Each row below has a hidden score, from 0 to 40, with 20 about the middle. What is it? The score is a weighted sum of the row's numbers plus the product of two more (or one squared), each taken from its middle value.
[-17 -35 -22 -18 -67 -86 -38   6  12 -31 -56 -52 -41 -22   3  13] -> 22
[  9  -4  36  45  26  34  35   9 -23   3  13   2  -3 -15 -29 -22] -> 20
[ 10  -4  29  45  25  33  41  17 -27  -6   7  -1  -8 -20 -33 -23] -> 23
[ -23  -27  -27  -26  -77 -104  -57  -16    1  -31  -49  -51  -35  -15   14   14] -> 24
[ 13   0  32  43  34  31  40  17 -30  -4   9   2  -4 -18 -32 -18] -> 22
[  6  37 -42 -71 -10  14 -40 -34  20  26  37  48  52  55  39  20] -> 16
[ -4 -28   6  23  -2  -3  42  53   2 -35 -48 -50 -53 -54 -38  -7] -> 21
[  9  18  22  18  26  25  10 -10 -13  22  31  29  28  20   8 -14] -> 18
[  6 -14  28  45  24  25  55  36 -19 -20 -14 -22 -28 -38 -44 -15] -> 21
[  7  31  12 -11  16  26 -10 -22  -4  26  39  39  41  36  20 -13] -> 16
[ 15  35  -9 -32   9  20 -17 -25   1  31  43  47  46  50  30   2] -> 16
[ -19  -35  -25  -28  -76 -107  -52  -18    8  -29  -54  -47  -36  -17   11   10] -> 19
[  2  16  18  16  19  25  10 -16  -9  19  33  31  31  24   8 -13] -> 16
[  9  31 -34 -61  -6  18 -33 -31  11  21  39  51  54  54  39   7] -> 16
[  2  38 -38 -72  -3  14 -37 -33  19  26  39  48  55  52  43  10] -> 14
[ 13  12  26  27  23  31  18  -2 -21  16  25  19  15  11  -4 -18] -> 22
[  2 -25  14  42  11  16  53  47  -5 -39 -36 -42 -44 -54 -43  -9] -> 22
[ 17  14  38  30  24  27  21  -2 -17  17  22  21  17   9 -11  -8] -> 23
[  4 -18  21  46  22  29  55  35 -19 -22 -20 -28 -30 -42 -42 -16] -> 21
[ 10  12  29  33  36  24  26  -1 -15  10  23  16  11  -3 -16 -19] -> 19
[-17 -37 -14   1 -46 -56  -4  32  10 -39 -64 -54 -50 -38  -9   7] -> 21
[-16 -35 -17  -6 -42 -50  -2  29  10 -41 -56 -55 -51 -40  -6   8] -> 19
[ 11  33 -49 -74 -10  10 -42 -40  20  25  31  48  53  51  38  11] -> 21
[  6  35 -15 -32   8  18 -23 -26   6  27  46  48  51  47  28  -3] -> 15
[-24 -34 -17 -16 -66 -85 -37   4  12 -36 -59 -52 -44 -22   1  14] -> 21
[  2 -29  12  39   8  15  48  50  -8 -39 -43 -42 -45 -55 -43  -9] -> 21
[ 12  17  21  17  20  23   8 -14 -11  19  31  29  30  22  -1 -16] -> 19
[ 11  19  23  19  20  28  15  -7 -16  17  31  30  26  18   5 -20] -> 18
[ -3 -34   4  19 -11  -7  40  49   1 -41 -48 -48 -51 -55 -35  -5] -> 21
[  9  20  24  12  17  28   2 -14 -16  28  37  29  32  22  12  -9] -> 18
[  5  32 -35 -67  -2  16 -37 -31  16  24  39  48  53  55  41   8] -> 17
[  1 -31  11  32   6   5  49  49  -6 -40 -44 -49 -50 -55 -39  -1] -> 20
[  8  32  16  -3  11  17  -4 -19  -3  31  40  38  39  34  20  -7] -> 17
[ -5 -30   1  26   3   4  42  49  -4 -42 -45 -48 -52 -52 -35  -5] -> 22
[ -1 -22  28  47  21  17  56  41 -12 -29 -26 -32 -34 -48 -46 -13] -> 20
[  3 -20  18  44  11  26  56  35 -14 -27 -26 -31 -37 -48 -43 -13] -> 21
[ 10  29  16   6  17  30   0 -18  -5  33  36  37  35  29  13 -10] -> 18
[ 10   5  30  42  30  30  28   5 -21   8  22  12   5  -2 -21 -17] -> 24
[ 13  10  36  29  27  27  21  -3 -10  11  26  22  19  13 -13 -18] -> 22
[-22 -34 -20 -13 -61 -85 -34   7  14 -26 -56 -56 -43 -28   3  16] -> 21
[ 12  34 -45 -76 -11  12 -38 -38  12  21  39  49  54  54  36  11] -> 15
[  1 -28  18  43  26  23  52  45  -8 -31 -31 -35 -41 -47 -41 -11] -> 20
[ 13 -14  27  51  24  34  53  34 -22 -15 -12 -15 -21 -39 -40 -16] -> 21
[ 14  33 -21 -51  -1  12 -26 -36  12  34  42  49  51  52  35  10] -> 21
[ 15  36 -55 -78 -11  12 -46 -36  11  20  36  50  53  54  35  20] -> 15
[-10 -35   0  18 -11  -8  36  44   3 -40 -53 -50 -50 -55 -35   0] -> 21
[  9  34 -32 -56   0  16 -29 -35  13  33  39  47  52  53  41   7] -> 14
[ 15  26  15  -5  12  26  -3 -14  -9  30  41  38  38  35  10  -6] -> 21
[ -6 -34  -1  22 -12 -12  34  47   9 -42 -51 -51 -53 -49 -36   0] -> 21
[  9  35   1 -22  15  22 -16 -26   0  37  42  46  46  44  27   0] -> 17
[  8  31   0 -32   9  28 -14 -29   4  30  38  44  47  45  25  -7] -> 22
[  6  18  28  30  23  24  21  -2 -15  17  25  19  19  11  -8 -13] -> 21
[  9  21  14  11  24  20   9 -15  -8  19  34  29  30  25   4 -12] -> 18
[-20 -34 -19 -17 -63 -81 -26   8  15 -31 -57 -53 -44 -28   3   8] -> 20
[-12 -39  -9  10 -27 -32  16  44   6 -37 -57 -55 -53 -46 -27   4] -> 23
[ -9 -33 -15  18 -22 -25  25  41  10 -41 -55 -51 -52 -48 -29   2] -> 21
[-22 -24 -21 -14 -53 -69 -22  17  13 -28 -61 -53 -48 -29   3  10] -> 20
[ 13  -7  30  45  31  33  41  16 -19  -1   8  -2  -7 -19 -32 -19] -> 21
[ -27  -34  -28  -25  -78 -104  -56  -18    8  -35  -51  -44  -35  -15   15    9] -> 18
[ -3 -27   5  33   1   3  47  55  -1 -34 -47 -46 -48 -50 -41  -5] -> 22
[ 12  37  -6 -33   4  18 -21 -29   5  33  40  45  48  46  32   0] -> 16
[  7  31 -56 -80 -17   8 -42 -38  13  17  35  49  49  51  38  14] -> 12
[  8  27   8  -7  15  20  -6 -25  -2  27  41  41  43  36  20   1] -> 16
[  3 -19  23  43  22  20  53  38 -19 -22 -21 -27 -37 -45 -44 -15] -> 21
[  9  34 -56 -84 -14  10 -46 -35  18  19  34  51  54  53  43  10] -> 15
[ -6 -29  14  29   5   4  45  48  -6 -48 -46 -47 -53 -55 -36  -2] -> 19
[  6  26  10  -7  15  23  -9 -21  -2  25  39  40  40  32  15 -12] -> 17
[ 13  25 -60 -89 -15   4 -47 -39  16  13  31  49  52  53  34  14] -> 25
[ -2 -31   9  34   6   7  44  49  -4 -43 -44 -43 -49 -49 -50   4] -> 22
[-16 -34 -22 -24 -63 -86 -34   6   8 -33 -58 -53 -41 -26   7  13] -> 20
[-11 -35 -18   4 -35 -39  13  41   7 -38 -60 -54 -54 -43 -18   2] -> 20
[ 17  31 -26 -56   1  19 -31 -29  18  29  39  50  54  51  34  11] -> 31
[  3 -12  27  47  29  25  49  33 -18 -16 -15 -22 -26 -42 -36 -14] -> 21
[  9  29   1 -16  11  23 -13 -21  11  31  40  42  46  44  22  -9] -> 20
[-15 -37 -12  -8 -54 -61 -11  17  12 -35 -62 -57 -49 -32  -3  15] -> 22
[-20 -33 -22 -11 -48 -60 -13  30  13 -40 -61 -53 -47 -35  -6   7] -> 20
[ 10  36 -27 -52   3  20 -30 -28   8  33  39  51  53  53  40   7] -> 16
[-22 -35 -25 -15 -59 -90 -33   5   9 -31 -55 -51 -43 -25   9  12] -> 19
[-93  42  68  22  18 -37 -72  25 127 101  50  30  19  70 127  97] -> 31
[-22 -41 -24 -21 -67 -88 -37  -2  11 -26 -54 -52 -41 -22   2  12] -> 22
[ -9 -34   0  21 -12  -4  40  49   6 -39 -47 -52 -52 -54 -35  -3] -> 20
[  0 -21  19  38  14  16  54  47  -7 -38 -32 -36 -41 -52 -45 -12] -> 19
[  8  28   9 -21  12  18 -12 -27   0  25  39  44  46  44  20   1] -> 22
[ 10  20  11  -6  14  28  -3 -18   0  26  37  39  36  34  17 -12] -> 20
[ 12 -10  33  48  28  31  53  28 -20 -15  -7 -12 -19 -29 -44 -14] -> 21
[ 10  33  -3 -27   9  21 -18 -28   3  33  40  44  45  46  25  -3] -> 18
[ -71   20   30   -5    4  -94 -127  -77   94  125   68   33   14   63  127   93] -> 27
[-19 -34 -16  -2 -37 -46   1  31   8 -39 -59 -55 -52 -42 -17   8] -> 19
[ -1 -14  19  41  14  21  53  42  -6 -30 -34 -35 -41 -48 -48 -11] -> 21
[  7  38 -47 -73 -11  12 -37 -32  16  20  38  53  53  53  41  11] -> 12
[-20 -42 -20 -10 -58 -74 -25  13  13 -35 -59 -55 -43 -25  -1   9] -> 22
[-23 -31 -22 -15 -66 -82 -29  14  13 -35 -57 -53 -41 -25   1  12] -> 20
[ 12   5  34  34  24  29  36   2 -22   7  23  16  11  -2 -19 -17] -> 18
[  4  31 -49 -78  -9  13 -41 -34  15  17  33  49  53  53  44  20] -> 14
[ 11  40 -37 -58  -3  14 -35 -31  18  27  38  47  52  55  38   9] -> 14
[ 10  33 -44 -81  -8  14 -39 -38  18  19  35  51  55  55  38   5] -> 24
[ 13  38 -40 -69  -3  12 -40 -36  21  25  41  52  53  56  37  10] -> 17
[  0 -23  13  45  17  23  53  43  -6 -30 -30 -32 -42 -49 -51  -7] -> 22
[ 11  29 -56 -85 -15   3 -47 -41  18  13  36  50  54  50  40  13] -> 16
[-23 -34 -22 -19 -62 -94 -41  -7   6 -29 -57 -53 -39 -21   5  13] -> 19
[  8   3  32  41  33  34  34  14 -19   6  14   5   0 -12 -25 -16] -> 21
[  9  -6  33  47  26  31  42  22 -24  -1   5  -3 -10 -23 -34 -18] -> 21
[  6  35 -45 -75 -15  17 -40 -32  22  21  38  52  51  55  39  15] -> 17
[ 10  36 -38 -65   0  10 -40 -27  18  21  36  51  52  56  40  11] -> 17
[ -3 -24   5  35   2   5  46  58   2 -32 -44 -47 -50 -54 -38  -6] -> 24
[  6  -3  32  48  18  33  40  17 -22  -6   8   4  -4 -16 -26 -18] -> 22
[  0 -24  13  41  11  12  53  45  -8 -32 -38 -36 -41 -49 -41 -10] -> 20
[  9  30  -7 -29   8  16 -22 -22   6  36  40  46  48  47  31   4] -> 21
[-23 -32 -24 -25 -74 -95 -44  -5  10 -33 -55 -51 -40 -20  10  11] -> 18
[ 13  10  36  31  32  31  29   4 -20  11  25  15  12  -2 -18 -19] -> 19
[ -84   19   40    2   13  -79 -127  -57  108  122   67   34   16   69  127   91] -> 27
[ -8 -30  -3  27  -1  -6  37  50   5 -38 -51 -50 -51 -54 -37  -4] -> 21
[  3  26  24  13  20  26   4 -13  -8  25  34  29  31  28  14 -15] -> 19
[ -2 -36   2  25  -7  -7  40  46   3 -39 -49 -50 -53 -51 -36  -3] -> 21
[ -5 -32   3  33   2   6  44  51  -2 -36 -47 -47 -51 -54 -45   0] -> 22
[ -2 -25  17  38  16  16  51  41 -13 -35 -31 -36 -40 -51 -45 -13] -> 19
[ -5 -34  -3  20  -8  -9  37  47   2 -37 -55 -50 -54 -52 -30  -1] -> 20
[  9 -19  28  47  17  22  56  45 -12 -27 -25 -32 -38 -46 -48  -6] -> 23
[ -4 -28  10  37  17  11  50  43  -7 -37 -43 -42 -47 -53 -49  -3] -> 20
[  5 -13  26  47  26  25  52  32 -21 -20 -16 -22 -28 -39 -43 -19] -> 21
[ 14  -7  38  50  37  31  45  25 -21 -11  -1  -9 -16 -28 -32 -18] -> 22
[  6 -21  27  51  23  30  50  35 -19 -16 -11 -20 -26 -37 -39 -15] -> 22
[  3  33 -33 -57  -1  14 -30 -35  19  30  38  51  55  52  37   7] -> 19
[  8   5  40  44  32  26  34   6 -24   5  13   9   2 -10 -23 -15] -> 20
[ 11  27  11   0  16  22   2 -12  -6  25  37  38  37  32  15 -11] -> 17
[ 12  36 -37 -66  -6  15 -36 -28  18  26  38  49  55  57  41  11] -> 18
[ -6 -35  -5   9 -19 -27  21  47   6 -45 -56 -52 -56 -49 -27   7] -> 22
[  9  22  18  14  17  24   6 -21  -7  26  35  32  31  19  -2 -10] -> 18
[  6 -20  26  47  24  24  58  34 -15 -30 -26 -29 -34 -46 -48 -21] -> 19
[  8  33 -53 -83 -18  11 -44 -40  14  18  36  50  56  51  40  14] -> 15
[ -1 -30  17  44  16  18  53  49 -14 -30 -27 -36 -40 -49 -47  -8] -> 21
[-16 -31 -20   1 -36 -43   5  35  10 -36 -54 -57 -52 -43 -13   2] -> 23
[ 12  30 -48 -74  -9  10 -39 -35  22  21  37  50  55  51  46   8] -> 17
[ 10  24 -48 -72  -9  18 -41 -31  18  23  34  48  52  54  40  13] -> 23
[ -1 -27  12  40  18  10  52  45  -6 -39 -35 -37 -42 -49 -42  -9] -> 20
[-19 -31 -17  -9 -44 -67 -17  19   9 -37 -62 -55 -50 -32  -7  11] -> 20
